In the rows, 128 means zero.
Rotation paths and how fast each direction turns (degrees each step)
Each turn is a multiple of 5 degrees from 10 to 175, or 0.
Each row of a path follows its step; steps can be skipped.
path 1
step 2: [125 125 135 136 123 122 136 120 129 125 117 134 129 122 126 120 132 130
 120 110 137 121 119 123 128 114 119 131 124 133 138 122 123 126 119 113
 129 137 126 123 135 120 127 132 113 126 119 124]
step 5: [132 137 128 135 125 123 140 127 144 131 131 124 128 124 126 130 122 126
 118 122 120 119 126 117 115 137 138 135 133 123 117 128 123 123 126 121
 127 117 133 120 124 111 134 140 130 138 132 124]
step 6: [124 132 140 132 129 109 130 123 133 122 126 134 128 135 116 127 126 131
 127 128 128 142 119 122 129 128 137 128 131 134 135 129 129 131 130 116
 140 129 119 120 128 128 141 146 121 123 141 129]
step 8: [122 121 131 121 132 117 135 117 118 124 143 128 130 136 119 118 127 117
 129 127 126 128 115 115 126 128 125 129 125 128 125 126 130 134 118 117
 132 116 136 128 132 128 114 137 116 119 127 123]
step 10: [118 141 136 131 123 120 129 130 127 132 119 133 126 125 124 124 132 114
 126 117 140 126 125 128 124 121 138 138 133 127 123 115 123 141 119 113
 125 130 139 123 143 129 128 134 127 124 131 123]
step 12: [125 127 139 133 122 122 129 124 120 122 131 132 127 126 124 119 132 134
 109 127 136 117 128 112 138 128 135 127 131 122 120 131 120 120 117 119
 136 123 128 108 135 116 130 131 128 131 128 128]
step 13: [135 133 130 130 123 124 134 115 135 127 120 129 132 122 120 127 121 131
 132 117 125 128 122 122 127 138 125 132 125 123 125 136 126 117 139 117
 140 132 143 122 119 119 124 144 122 119 138 121]
step 14: [128 118 142 136 125 124 140 130 131 119 119 121 129 134 117 129 126 122
 126 125 131 133 132 110 124 133 129 133 132 129 135 126 126 125 120 121
 125 125 130 122 133 133 146 132 117 110 124 124]
step 15: [118 130 128 125 122 121 148 121 128 118 134 116 131 131 128 118 128 130
 133 114 120 130 123 127 120 137 124 134 129 131 135 125 132 124 120 111
 118 126 134 131 134 120 125 135 129 139 138 125]
[126 128 125 129 129 130 124 128 127 125 129 127 126 130 128 126 129 129
 127 129 131 127 128 131 126 130 130 131 128 129 126 130 129 129 126 125
 125 125 129 127 126 127 127 130 130 124 131 129] : 155
[127 127 129 127 126 126 125 127 131 127 127 129 128 128 126 128 130 131
 128 127 129 131 126 127 128 129 128 127 127 123 133 130 129 127 124 132
 127 125 130 128 126 128 127 128 128 128 128 124] : 55
[131 129 129 125 128 127 129 132 125 126 126 127 127 127 128 126 126 127
 128 129 130 131 131 127 126 130 131 132 127 131 131 125 130 128 129 130
 128 130 130 129 130 130 128 126 129 126 129 125] : 100
[125 131 129 126 126 126 128 132 131 128 130 126 126 127 129 128 129 127
 129 130 128 126 128 130 126 125 133 127 130 127 130 128 124 129 128 128
 130 129 126 128 126 127 129 127 130 131 131 129] : 65
[130 130 127 130 129 128 131 130 129 126 127 130 125 127 128 127 126 131
 132 129 126 126 127 131 126 131 125 128 126 128 126 131 128 126 128 127
 129 130 131 131 127 128 129 127 130 132 128 125] : 175
path 2
step 0: [127 125 125 132 128 130 127 120 127 113 115 137 120 133 122 126 137 128
 138 125 127 127 125 134 126 112 127 125 125 120 117 121 129 128 124 136
 125 129 128 130 141 135 132 119 130 133 127 130]
step 1: [116 130 127 129 124 131 127 135 119 134 131 133 120 142 127 129 131 131
 133 134 134 128 137 121 129 132 126 128 134 129 141 139 127 129 124 139
 132 134 128 118 138 131 133 129 120 135 140 130]
step 2: [123 131 125 129 137 132 124 136 141 128 126 120 122 123 135 134 132 128
 125 124 133 121 132 129 138 136 145 122 134 124 121 141 120 129 122 122
 127 125 137 132 125 135 134 125 127 129 126 130]
step 3: [133 125 132 132 127 120 126 126 124 126 133 123 123 121 127 128 123 132
 129 126 129 135 127 143 129 121 133 113 135 134 124 114 124 124 116 134
 127 132 130 124 132 135 123 115 130 116 134 133]
step 4: [120 124 130 129 122 143 120 129 124 120 120 130 123 135 118 121 131 119
 147 131 129 127 124 133 128 122 126 129 130 122 136 121 125 124 125 126
 129 125 127 126 137 142 124 129 130 136 127 127]
step 11: [121 132 132 131 135 124 126 123 130 132 134 130 115 127 123 132 134 127
 121 120 129 136 113 138 131 137 129 120 138 130 123 123 128 124 122 137
 126 140 134 126 125 141 131 124 129 122 132 126]
step 12: [132 119 133 135 122 133 131 132 121 122 130 127 130 132 125 122 128 127
 143 133 121 130 129 133 134 128 139 128 137 124 123 122 115 124 124 130
 121 136 123 135 130 137 126 124 124 145 129 124]
step 13: [134 126 123 125 125 121 117 125 122 126 129 130 123 140 130 136 129 133
 133 136 139 129 138 128 123 121 131 120 127 130 130 136 129 121 133 123
 130 122 134 123 140 139 140 128 139 137 128 130]
step 16: [134 123 139 131 133 124 125 126 132 137 123 134 126 135 125 123 123 122
 144 132 132 126 133 140 132 128 137 128 140 124 124 127 118 121 120 134
 132 133 124 124 129 134 139 125 130 137 123 128]
[128 128 126 128 126 128 129 129 127 128 127 129 128 130 127 130 126 126
 128 124 126 128 125 131 128 126 127 129 127 127 126 126 130 126 127 127
 132 129 133 132 128 130 124 127 127 124 130 129] : 95
[127 130 132 127 129 124 125 129 128 130 127 130 129 130 127 127 127 130
 128 128 129 131 129 132 128 128 125 130 128 129 131 127 127 130 127 131
 129 129 128 129 130 128 132 128 130 124 128 126] : 140
[128 125 130 127 124 127 128 128 130 126 127 128 124 128 123 127 130 130
 131 127 126 127 126 128 132 131 125 125 127 129 127 128 130 127 130 131
 129 130 126 128 128 126 126 128 128 127 125 126] : 95
[128 130 132 127 128 126 129 129 126 130 127 129 129 126 126 128 127 129
 127 123 127 126 127 129 128 131 132 128 130 127 126 131 126 127 128 129
 127 128 126 126 125 131 129 129 125 127 128 132] : 80
path 3
step 2: [125 120 122 144 124 131 122 133 130 135 129 132 119 131 122 113 127 133
 114 122 136 126 139 121 131 125 127 147 127 133 128 123 129 131 129 128
 120 132 122 136 133 133 133 130 123 138 134 129]
step 3: [124 133 134 120 131 136 121 123 140 123 135 121 140 120 130 121 129 131
 121 138 134 124 135 126 123 130 116 129 134 127 126 141 130 129 129 136
 139 130 128 130 122 140 130 134 133 143 133 118]
step 7: [117 131 138 127 136 125 118 130 131 122 123 141 134 129 136 112 130 120
 127 126 132 128 127 120 128 130 127 127 136 124 138 120 129 135 131 139
 124 114 129 124 131 128 132 119 134 133 133 113]
step 8: [122 122 129 122 133 123 134 140 132 133 132 132 127 121 130 126 135 124
 132 132 115 128 128 121 139 137 130 135 125 138 125 134 117 124 131 131
 121 141 130 132 123 126 112 122 143 136 128 122]
step 9: [119 143 126 129 128 123 129 132 121 134 121 136 127 128 127 117 128 134
 130 125 126 133 131 119 129 116 137 134 128 128 137 131 113 133 110 133
 130 122 119 131 131 134 131 127 124 142 131 132]
step 11: [124 133 135 124 129 121 137 132 136 133 136 128 133 124 125 113 129 136
 114 121 128 124 127 130 131 136 122 138 129 126 130 131 118 131 115 131
 121 132 121 131 132 125 120 111 124 126 131 115]
step 13: [136 125 119 126 125 128 127 126 129 132 145 132 119 128 136 114 130 132
 124 126 128 131 137 115 129 120 122 145 133 124 120 136 132 133 122 125
 131 128 125 140 138 139 128 124 131 129 134 129]
step 14: [123 131 140 125 128 124 111 133 139 122 130 124 129 120 125 120 134 140
 122 119 136 126 133 131 122 122 119 130 135 115 134 132 127 130 128 127
 124 134 130 128 115 128 126 133 126 138 125 111]
step 15: [123 115 129 131 126 123 133 128 125 137 136 130 123 118 124 117 134 131
 118 140 120 130 145 126 132 139 127 140 127 131 139 128 129 120 133 137
 129 125 126 131 127 132 138 127 137 123 126 119]
[128 130 128 130 125 131 129 129 131 127 127 128 128 127 126 124 129 124
 126 130 129 126 129 128 127 132 127 124 127 131 129 130 130 128 127 130
 127 128 127 124 131 127 127 127 130 126 126 125] : 90
[129 130 130 129 128 127 127 132 126 126 127 127 131 128 127 131 128 132
 124 130 126 131 126 128 129 126 128 127 131 128 125 131 127 127 125 126
 126 128 126 127 131 128 128 130 128 128 127 125] : 140
[131 126 127 129 129 130 126 127 129 127 132 126 127 127 128 129 131 128
 127 128 131 130 130 129 127 129 130 130 130 125 131 130 133 127 127 129
 128 127 127 130 125 127 129 131 130 126 127 126] : 35
path 4
step 0: [128 135 122 127 127 123 130 123 133 127 129 138 135 127 119 141 119 134
 117 140 130 132 125 135 122 127 131 133 128 140 131 126 146 125 135 129
 123 130 134 130 136 120 130 127 125 139 131 130]
step 2: [115 118 121 147 126 125 123 121 132 132 130 127 122 125 128 131 133 134
 136 132 122 116 123 134 122 129 130 133 125 132 135 127 130 124 123 129
 135 141 126 122 131 129 123 137 131 132 118 133]
step 5: [136 125 130 147 129 122 121 126 129 133 123 141 127 122 129 127 125 128
 124 133 130 124 117 133 120 134 123 136 125 127 133 124 135 125 135 125
 115 143 134 126 128 132 128 126 133 132 124 137]
step 6: [139 112 123 130 120 125 126 118 130 133 126 129 133 138 126 128 129 130
 131 124 118 123 127 136 124 131 136 134 128 136 135 141 137 120 131 129
 124 138 135 129 128 124 136 139 126 121 127 128]
step 8: [127 134 124 147 131 123 134 129 139 127 137 134 128 121 124 119 126 137
 124 124 121 129 124 131 125 134 126 133 123 141 122 123 131 127 133 121
 125 127 137 136 139 128 129 126 123 133 135 138]
step 9: [127 128 126 127 127 123 127 130 124 122 121 146 127 128 129 126 128 134
 124 125 125 130 131 121 130 129 140 139 124 131 136 128 141 120 131 125
 125 143 138 129 141 122 136 131 122 124 126 131]
step 11: [131 132 123 136 131 121 133 122 134 132 133 128 120 130 129 139 132 134
 122 126 109 118 124 138 118 130 134 133 125 142 126 131 135 128 123 128
 123 117 133 121 131 130 126 132 127 130 122 132]
step 12: [137 134 125 132 128 129 138 137 132 117 131 136 122 133 130 125 130 131
 119 131 131 134 125 135 127 135 140 138 128 143 122 134 138 130 128 128
 137 140 135 128 130 124 118 130 123 127 125 126]
step 13: [121 127 132 140 135 127 134 129 127 130 129 135 124 131 111 130 119 127
 123 134 132 129 129 126 122 140 119 135 128 136 135 129 129 113 132 126
 133 142 132 124 142 131 127 130 125 128 126 125]
[127 130 129 124 124 127 128 127 127 128 125 128 128 131 125 127 126 126
 128 125 128 129 129 127 127 131 127 128 128 130 128 127 131 127 128 129
 131 130 126 127 125 124 128 127 128 127 132 127] : 120
[128 133 127 128 129 130 130 127 130 130 128 126 127 133 130 129 128 129
 129 129 128 131 127 131 127 125 127 127 130 128 128 128 130 130 125 125
 127 125 129 126 128 127 130 127 126 131 131 129] : 95
[124 128 132 130 130 130 126 126 127 124 128 129 127 127 127 129 126 126
 130 126 126 128 127 130 126 128 126 125 128 129 126 128 126 126 126 123
 127 129 127 127 128 129 126 127 131 128 128 130] : 125
path 5
step 3: [121 131 134 134 131 131 132 129 119 134 124 118 130 131 127 135 133 123
 131 126 126 137 123 136 130 126 120 125 114 140 121 130 123 137 140 129
 124 132 118 135 131 127 129 125 146 118 134 138]
step 4: [127 135 132 129 129 125 138 134 127 133 123 128 136 124 133 130 134 124
 137 122 129 115 130 122 118 124 114 123 110 122 125 126 131 134 123 140
 127 132 130 119 127 124 127 118 130 133 116 137]
step 6: [129 127 126 125 131 120 134 136 124 143 122 114 125 127 122 123 137 127
 124 121 127 127 125 135 130 132 131 130 131 134 122 136 131 137 138 134
 125 131 116 132 111 129 119 129 134 123 126 113]
step 7: [128 121 130 131 132 123 144 130 126 131 129 127 123 124 134 125 128 114
 131 113 127 133 125 135 119 136 121 111 125 127 113 119 134 124 127 130
 127 141 125 132 125 128 132 123 129 136 130 129]
step 10: [126 117 121 126 134 128 136 136 129 130 121 120 124 131 133 126 129 132
 130 111 124 130 128 120 125 137 121 129 120 123 125 131 136 114 133 126
 121 125 124 128 116 131 127 146 128 138 124 136]
step 12: [110 127 133 132 129 122 136 133 131 123 133 128 124 125 131 131 133 113
 132 114 123 123 126 130 122 130 125 117 135 128 118 121 127 139 130 136
 139 130 121 129 127 133 121 117 128 137 128 128]
step 13: [115 131 131 123 129 133 132 124 133 129 134 129 120 120 124 132 126 125
 140 115 126 134 125 117 129 125 129 131 119 130 132 119 143 123 140 130
 119 125 120 136 125 124 120 128 136 125 127 144]
step 15: [115 118 118 133 137 125 131 137 130 124 128 119 126 133 138 126 131 125
 125 115 129 120 122 134 127 133 120 130 121 128 115 134 124 119 123 123
 134 123 120 121 121 133 129 134 135 136 119 133]
step 16: [129 124 126 129 121 133 132 128 128 127 116 118 119 121 125 129 130 119
 123 120 129 128 112 136 129 127 125 133 119 134 122 128 142 134 144 133
 129 120 121 134 136 131 121 125 125 129 117 132]
[127 132 127 126 129 127 132 129 129 128 128 127 129 128 127 128 132 127
 128 128 129 127 128 128 125 130 129 129 131 123 125 129 123 129 124 129
 129 129 128 128 127 126 129 126 128 130 128 129] : 135
[131 130 127 130 123 128 128 129 130 129 129 131 127 130 124 126 131 129
 126 127 130 127 128 130 127 126 130 128 126 130 129 127 129 127 130 132
 126 128 126 127 127 125 129 125 129 129 125 126] : 145
[127 130 131 131 131 130 128 125 126 132 128 132 128 129 130 127 128 126
 127 128 125 129 126 129 130 129 131 129 129 128 130 126 128 127 126 130
 126 128 125 129 127 131 127 124 128 130 130 129] : 70
[128 127 124 128 130 123 127 126 128 132 129 128 130 129 127 128 127 131
 130 127 127 126 131 129 131 131 128 131 129 128 131 129 128 127 127 126
 126 127 127 129 127 126 128 129 127 132 125 127] : 80
path 6
step 0: [134 117 136 132 136 119 145 135 138 126 121 136 124 126 133 131 127 129
 125 131 122 131 126 133 123 139 131 131 134 139 126 123 134 123 114 129
 130 136 130 138 128 119 138 123 127 124 116 127]
step 1: [119 127 132 128 125 120 132 126 123 125 126 146 130 122 134 123 124 124
 133 133 132 122 137 129 125 123 131 131 132 128 126 122 114 141 119 132
 128 125 124 132 123 127 137 143 111 125 121 123]
step 2: [132 122 117 128 137 123 131 117 123 122 123 130 124 134 118 126 134 131
 136 122 135 124 130 135 128 122 122 125 138 118 118 135 133 150 123 140
 132 130 129 124 132 119 123 132 125 131 132 127]
step 4: [121 122 143 132 126 118 131 129 118 133 129 125 144 125 130 134 138 128
 134 138 123 128 126 125 122 133 144 129 117 122 121 128 133 132 133 132
 124 130 128 139 125 118 119 126 131 119 123 134]
step 6: [137 125 138 128 135 125 133 123 137 120 109 137 127 129 135 124 128 122
 121 133 132 139 133 133 131 142 123 128 133 124 141 128 119 142 123 132
 127 130 125 133 123 126 128 127 116 134 129 127]
step 7: [129 123 130 131 129 123 138 125 129 125 135 135 117 131 131 131 138 140
 136 125 126 128 132 125 127 125 121 129 129 128 128 137 135 136 120 133
 129 121 129 139 122 129 123 139 106 127 116 137]
step 11: [136 130 133 136 131 124 132 131 130 123 113 129 130 135 130 137 132 133
 131 124 121 129 121 122 115 133 132 127 131 130 137 135 138 143 119 137
 118 136 135 126 130 118 137 122 124 123 134 130]
step 14: [128 124 122 120 133 124 137 132 128 120 141 132 120 130 128 133 130 123
 126 140 125 135 126 135 132 127 122 119 126 122 129 114 124 146 116 134
 124 131 139 121 130 124 117 130 124 129 133 137]
step 15: [125 118 131 127 121 120 139 135 129 140 119 133 122 124 124 134 130 130
 133 135 124 140 137 124 130 134 121 128 123 112 133 136 126 136 131 134
 131 135 123 135 131 118 119 125 132 115 124 133]
[126 132 130 129 126 125 128 127 131 127 130 124 126 129 127 131 131 128
 125 128 129 127 128 124 126 127 126 129 127 128 128 134 129 128 126 129
 129 128 128 129 127 126 127 127 129 129 126 126] : 85
[128 131 127 129 129 129 127 129 130 129 128 128 127 128 129 130 126 131
 131 126 125 131 128 129 127 130 127 126 129 130 130 131 131 128 130 127
 130 130 127 129 130 127 124 129 125 125 131 132] : 90
[127 127 129 128 128 124 126 130 129 127 122 126 128 126 129 128 126 130
 127 126 126 127 127 131 128 127 124 126 126 128 129 127 127 128 128 130
 129 126 128 128 125 128 133 128 127 125 128 128] : 70
[128 127 126 123 131 129 125 130 128 124 127 128 129 126 129 127 130 127
 126 124 130 130 129 128 126 130 125 128 128 128 129 129 129 131 127 127
 129 125 131 129 128 130 125 127 129 130 129 129] : 95
[129 128 127 127 132 129 126 126 130 128 130 125 125 128 124 126 126 126
 131 128 127 128 125 130 128 129 128 127 127 129 130 128 129 129 125 129
 127 131 132 126 128 125 130 127 129 129 129 126] : 125
[125 128 126 128 128 126 125 128 126 128 127 127 127 129 126 132 130 126
 129 130 127 126 125 129 131 129 127 128 128 124 128 126 127 125 128 127
 129 127 130 127 132 127 124 128 130 126 126 132] : 65
path 7
step 2: [116 127 135 120 129 130 131 127 134 133 135 125 118 123 130 132 127 124
 133 128 134 133 134 130 128 122 127 124 109 131 129 129 131 120 130 133
 139 127 121 125 138 126 123 131 117 137 132 133]
step 4: [137 141 130 132 129 126 119 120 125 121 132 119 121 141 124 128 127 129
 127 127 132 137 125 127 127 121 133 130 116 129 122 128 131 123 129 128
 132 130 124 120 132 132 136 125 142 138 137 127]
step 6: [133 119 124 116 128 126 129 123 125 133 137 125 116 130 132 138 137 124
 125 130 134 124 126 127 136 126 122 125 118 138 125 126 130 120 128 136
 145 124 130 128 130 127 124 129 131 129 127 138]
step 7: [122 127 131 128 115 135 131 121 132 130 133 127 121 120 111 130 128 126
 124 127 129 134 123 130 129 119 119 127 120 127 121 119 128 129 135 131
 123 126 122 124 138 133 132 128 132 121 138 136]
step 9: [134 136 124 124 121 124 127 118 127 130 140 133 134 130 133 128 135 127
 127 126 129 137 128 128 132 120 123 133 116 118 126 125 141 122 127 128
 132 133 118 137 134 118 138 129 128 133 122 126]
step 10: [124 123 125 122 133 125 131 130 127 135 126 126 123 123 127 140 138 140
 130 139 129 132 128 124 126 124 122 128 117 125 132 116 136 126 127 137
 129 126 131 131 133 128 116 132 136 128 121 141]
step 11: [128 133 137 130 126 128 123 123 132 123 136 126 124 126 118 140 128 120
 110 129 129 136 122 125 126 129 120 116 126 137 132 121 134 130 133 134
 131 121 123 129 132 129 135 131 126 130 133 139]
step 12: [119 142 124 130 129 146 122 119 124 126 127 128 138 131 132 128 129 128
 127 131 130 128 131 128 124 117 128 128 111 128 134 120 130 136 134 129
 126 127 131 127 134 134 132 131 137 125 134 128]
step 16: [120 137 127 122 125 138 123 124 122 129 133 124 130 124 128 124 131 121
 118 120 140 128 122 137 118 120 123 123 121 136 123 124 134 138 132 131
 133 129 123 134 126 130 129 125 137 134 129 120]
[128 129 130 128 127 129 129 126 129 126 127 127 127 129 125 125 129 129
 126 130 131 128 125 126 130 127 128 127 129 131 130 128 129 132 131 126
 123 126 128 126 125 132 129 126 126 129 129 130] : 90
[132 124 128 128 126 128 127 131 127 129 126 127 124 126 129 127 130 129
 128 128 128 127 129 130 130 126 127 129 126 131 126 123 132 128 128 126
 127 129 129 128 130 127 126 130 124 126 126 126] : 100
